Where one turn sends some rows of the set: a few examples, then the rows asked
z261: [ 3.13  0.65  0.53  0.35 -0.22 -0.28 -1.83  0.21 -2.31  1.44 -3.97  5.73
 -0.20  0.33  2.25  0.68  0.60  0.02  1.03 -0.36 -0.82  2.21 -0.73 -0.72
  2.29  1.64 -0.58  0.61  1.73 -1.13 -2.41  2.01 -1.05 -0.44  0.28  2.12
  0.22  0.67  0.47  3.54 -0.18]
z162: [-1.47 -2.90  2.70 -0.15 -0.47  0.53  3.00 -0.03  0.02 -0.60 -2.06  1.58
  3.71 -1.59  1.84 -3.16  1.01  0.94 -0.03 -0.02  1.59  0.53  0.34  2.56
  0.52  0.10 -0.85  1.77 -0.58  2.65  2.84  2.60  1.77  0.02  0.95 -0.50
 -3.97 -0.15  0.50  3.01 -1.72]
z330: [-0.45 -4.22  0.38 -0.73  0.27 -0.51  1.74 -1.19  1.82  1.37 -0.51  0.70
  4.28  1.12  3.63  0.74  0.39  0.27  1.84 -1.67  1.21 -1.80  2.41  0.11
  0.50  0.57  2.34 -0.35 -0.49 -0.29 -0.90  3.21 -2.22  2.33  0.60 -0.50
 -0.18  0.50 -4.12 -1.18 -2.13]
z844: [ 4.79 -0.29  0.30 -0.77  0.02 -2.00  1.50 -0.79  0.75  1.19 -1.50  0.05
  1.08 -0.39  0.20  0.93  1.13 -1.81  4.60 -0.39 -1.69 -2.31 -0.10  0.09
  3.20  3.10  3.00 -0.57  1.78  1.35 -1.14  2.04 -0.84  2.92 -2.68  2.31
 -0.53  0.72 -0.05  1.97 -2.78]
z629: [-0.48 -1.47  3.05 -0.88 -1.81 -1.43  1.23  0.46 -0.83 -0.59 -3.36  0.94
  0.98 -0.61 -0.28 -1.77 -1.47 -1.49 -1.60 -0.26 -1.90 -2.45  1.39  3.40
  0.32  0.41 -1.60  0.60 -0.31  2.88  0.59  4.45  0.16  1.06 -1.33  2.85
 -3.12 -0.82  1.32  2.20 -2.12]
z144: [-1.63 -0.61  0.06  2.68 -1.12 -1.43 -0.93 -0.53 -0.24  2.02 -1.78  3.75
 -0.92  1.01  4.62 -0.58 -0.20 -1.33  2.48 -1.12 -0.56  2.19  0.79  0.34
 -0.37  0.56  0.71  0.70 -1.88  1.06 -2.62  3.22 -0.37 -0.20  1.42 -0.57
  2.83 -0.66 -3.81  2.49  0.12]
z747: [-0.42 -1.70 -3.42  2.30 -0.59  1.40  2.49  2.28  1.70  0.11 -0.23  0.42
  0.77 -1.19 -0.02  0.90 -2.45 -2.63  4.03  2.06  0.68  0.22 -0.01  0.68
 -0.82 -0.82 -0.61  0.97  3.84  0.70  2.17 -0.05  4.24 -2.80  3.06  0.03
 -0.74  0.89  1.35 -0.96  0.51]
z209: [ 0.66 -0.36 -4.03  0.03 -0.24  0.93  2.92  0.33  1.31  1.25 -2.69  0.82
 -1.62 -1.95  0.39  3.54 -3.09 -1.93  3.73  2.27 -1.22 -1.13 -2.20  0.94
 -2.19 -0.40  1.58 -1.09  2.57  1.72  0.49 -2.84 -1.18  0.37  3.01 -3.22
 -2.32 -0.11  0.71  0.70 -0.19]
z868: [ 1.03 -2.56  1.80  0.33  0.97 -0.54  1.73 -1.18 -0.06 -1.30 -1.58  0.39
  0.96 -1.71 -1.58  2.79 -3.20 -1.03  2.23  2.80 -3.45 -2.26 -0.20  0.71
 -1.56  0.60 -0.77 -0.97  2.57 -0.73  1.16 -0.50  1.86 -3.01  4.36  2.39
 -0.13 -1.25  0.39 -0.49  2.28]
z614: [ 2.23 -0.88 -1.18 -1.58 -2.77  0.17  4.13 -0.49 -1.14 -0.29 -3.58  0.38
 -0.78  1.46 -0.20 -0.63 -1.98  0.29  0.07  0.42  2.35  0.50  2.65  3.50
  1.94  1.47  1.41  0.66 -0.75  1.58 -2.32  2.98 -0.71  2.85 -0.64  1.02
  1.79  1.17  2.98  3.43 -1.86]
z143: [ 3.18 -1.58 -0.30 -0.72 -2.37 -2.27 -2.94  0.39 -2.02  0.40 -2.08  1.37
  0.70 -2.85  2.17  1.00 -0.63  0.22  0.70 -2.80 -2.03 -0.53 -0.72 -1.41
 -0.24  0.01 -0.31  1.23  0.91  2.06  1.46  0.84 -0.89  2.10  3.89  3.97
  0.66 -1.67  0.61  2.77 -0.37]
z518: [ 2.07  0.63  0.38  2.14 -2.31  0.96 -1.65 -0.01 -0.50  0.80 -3.24  0.94
 -1.92 -1.26  3.23  1.07 -1.78 -2.22  3.36 -1.08 -1.96 -0.51 -1.92 -1.06
  1.78  0.91  1.51  0.17  1.35  3.35 -0.23  1.06 -1.44  2.79 -0.36 -1.21
  2.26 -1.48 -0.73  5.52  1.07]
z587: [ 2.95 -3.43  0.23 -2.96 -1.34  1.04 -0.28 -0.80  0.97  1.77 -1.62  0.11
  0.77  0.92  3.06  1.31 -1.61 -0.28 -0.14 -0.39 -0.92 -2.23 -1.09  0.06
  3.76  0.48 -0.74 -1.37  2.24  0.59 -1.58  0.21  1.04  2.85 -1.07  3.99
 -2.52  1.77 -0.94  2.32 -0.64]
z283: [ 0.54 -0.30 -4.89  0.06  0.52  0.23  2.70  0.59  1.04  1.82 -1.78  1.47
 -2.63 -1.89 -0.68  3.63 -2.21 -1.74  3.87  3.28  0.19  0.07 -0.76  1.15
 -2.56 -1.09  1.65 -0.47  3.03 -0.14  0.91 -0.26  0.55  0.90  1.98 -2.61
 -2.37 -1.05  1.55  0.83 -1.37]
z895: [ 2.45 -0.93  1.11 -0.56  0.59 -2.40  5.15  0.85  4.15  3.38  1.21  1.58
  3.41  0.44  2.67 -0.50 -0.97 -0.32  3.77 -0.29  1.60  1.96 -0.54  0.89
 -0.26  1.04  0.70  0.07 -1.71  1.75 -0.28  1.51 -0.19  1.10  1.05  0.67
  0.06  1.03 -4.21  2.55 -1.15]
z163: [-1.92  1.56 -4.65  0.31 -2.08  0.00  1.38 -2.45  1.46  2.27 -0.43 -0.47
 -1.05 -1.62  0.11  1.55 -1.51 -3.05  2.56  1.38 -1.45  1.92 -1.90  3.22
 -1.14  0.18  0.39 -1.08 -0.78  0.45 -2.26 -1.44 -0.57 -0.79  1.15 -1.58
  0.48 -0.49 -1.09 -2.16 -2.72]
z879: [ 0.58 -1.57  2.56  0.33 -0.36  0.72  2.90  1.67 -1.21  0.01 -2.69  1.01
  2.56  0.69  1.06 -0.49 -3.51 -0.90 -1.52  2.17  1.24  0.72  1.88  4.77
 -0.03  1.29 -0.40 -0.54 -1.68  2.05 -0.62  4.86 -2.55  2.91 -1.22 -1.03
  0.24  0.73 -0.54  1.11 -2.31]
z506: [-0.31 -1.81  1.89  0.96  0.54  0.32  3.19 -0.97  0.08 -0.81 -1.30 -0.04
  0.64 -2.07 -0.50  1.32 -2.72 -1.09  2.90  1.94 -1.50 -2.99  0.77 -0.41
 -2.49 -0.09 -1.73 -0.72  3.94 -1.23  1.91  1.57  2.09 -3.00  2.93  0.83
  0.23 -1.66  1.38  0.11  3.03]
z287: [-0.47  1.16  0.99  1.12 -0.13  1.45  0.93 -2.95  0.31 -0.30  0.38 -0.95
  3.82 -0.25 -0.40  1.20 -3.69 -1.86  0.50  1.88 -2.25  0.96 -0.73  2.57
  0.78  0.97 -1.55 -0.88  1.88 -2.62  0.83  0.87 -1.74 -3.66  1.18  0.74
  1.56  0.02 -0.87 -2.62  1.43]
z651: [ 1.64 -2.86  2.03 -2.26  2.75  2.17  2.26 -0.09  2.66  2.97 -0.72 -1.86
  1.50 -0.74  3.82  0.71  1.15 -1.77 -0.36  0.75  0.69  1.08  0.68  0.64
  0.89  0.09  0.97 -0.84 -1.17  2.02  0.76  2.69  1.28  0.60  1.12  0.34
 -0.33 -2.43 -4.84  1.78 -1.47]
z74: [-0.57  0.63 -5.50  0.07 -2.96  0.00  1.31 -2.02 -0.34  1.65 -0.24 -0.57
 -0.92 -1.97  0.92  2.27 -1.97 -1.85  1.89  1.38  0.00  1.91 -1.74  3.59
 -2.09 -1.14  0.43  0.11  0.83 -0.94 -0.98  0.88 -0.88 -0.55 -0.23 -2.10
  0.32 -0.34  0.19 -2.76 -4.04]
z326: [-0.21  0.64  0.13 -2.06 -0.80  0.62  2.16 -5.01 -1.35  1.35 -2.19  1.19
  0.46 -1.78 -0.98  2.91 -0.92  0.25  2.25  1.91 -1.67  0.50 -1.93  2.11
 -1.14  0.85 -0.64 -1.95  0.95 -2.46 -2.87 -1.31 -2.42 -2.18 -0.33 -1.63
  1.43 -0.38  1.51 -0.42 -0.54]
z852: [-0.08  0.40  2.25  1.59 -0.97  1.47  1.46 -2.50 -1.17 -0.31  0.29 -2.59
  2.79 -2.29 -0.34 -0.35 -2.89 -2.05  1.46  2.29 -1.28  0.23 -1.34  2.46
  0.08  0.21 -2.97 -1.16  2.76 -2.23  0.93  1.97 -0.13 -2.91 -0.02  0.86
  2.12 -1.12  0.06 -2.12  0.33]
z228: [ 4.96  0.33 -0.08 -3.16 -1.89 -0.63  3.89 -0.83  1.68  1.28 -2.35 -0.73
 -0.26 -0.12  4.67  1.95 -0.05 -1.09  1.10 -3.02 -1.87 -2.14 -0.70 -0.24
  0.38  1.35  0.95  1.45  1.16  3.48  0.69  1.91  0.53 -1.09 -0.97  2.16
 -0.77  0.72  0.07  2.90 -0.08]
z532: [ 0.83  0.94 -0.89  0.55 -1.35  0.58  3.26 -1.06  1.66 -1.48 -1.55 -0.50
 -0.05 -1.07  1.75 -2.05 -0.61  0.16  0.27  0.23  0.56 -0.65  0.27  2.12
  2.51  1.56  1.35  1.34  0.91  2.07  3.85  1.88  0.68  3.37  1.26  0.46
 -4.31  0.02  2.13  5.59  0.08]
z62: [ 0.20 -1.73 -1.68  1.51 -1.63 -0.52  4.48 -1.58  0.64 -1.00 -0.45 -0.34
 -0.81 -1.18  2.71 -0.96 -0.32  1.01  0.77  1.24  1.79  1.38  2.12  3.64
 -0.23  2.28  2.85  1.26 -2.94  2.09  0.57  2.80  1.58  4.33  2.53 -0.08
  0.19 -0.06  0.03  3.13 -1.29]
z631: [-0.03  0.17  0.06 -2.01 -1.66 -0.17  2.39 -4.47 -1.42  1.70 -1.07  0.08
  0.16 -2.07 -0.89  1.69 -3.03  0.45  1.41  2.23 -0.27  0.70 -2.35  2.53
 -2.11 -1.26 -2.29 -2.07  1.54 -3.49 -2.00  0.48 -2.53 -0.84 -0.32 -0.97
  0.89 -1.37  0.88  0.04 -1.35]
z756: [ 0.39 -2.44  0.26 -0.04 -0.98  0.47 -1.51  1.12 -0.62  2.34 -0.82  0.27
  2.55 -1.34  2.16 -1.69 -1.14 -0.55  3.42 -1.56  2.33  3.28 -0.86 -0.83
  0.87 -1.81  0.33  0.45 -0.14  3.42  1.29  0.10 -1.05  1.55  3.78 -0.51
  2.86 -2.03 -1.92  4.43 -0.44]
z963: [ 1.77  0.49  0.41  1.18  2.30 -0.58 -2.53  1.58 -1.49  1.62 -0.97  2.11
  2.73 -0.69  3.31  0.00 -0.02 -1.05 -0.28 -0.09 -0.28  2.90  0.87  0.04
  0.19  0.61  0.41  0.36  0.31 -0.43  2.44  3.89 -3.49  0.85  3.88  1.21
  0.20 -1.33 -3.03  0.92 -0.80]
z70: [-0.09 -2.19 -2.96  0.78  0.07  1.84  2.01  1.65  1.42 -0.21 -1.86 -0.67
  1.95 -0.84 -1.00  1.02 -1.82 -3.05  3.67  1.21  0.37  0.34 -0.13  0.47
  0.18 -1.44  0.81  0.89  3.13  1.72  1.71 -1.63  2.20 -4.16  4.84 -0.22
 -0.32 -0.43  0.12 -1.65 -0.23]

z506 -> z852
z330 -> z844
z62 -> z532
Where do these go?
z209 -> z70
z518 -> z756

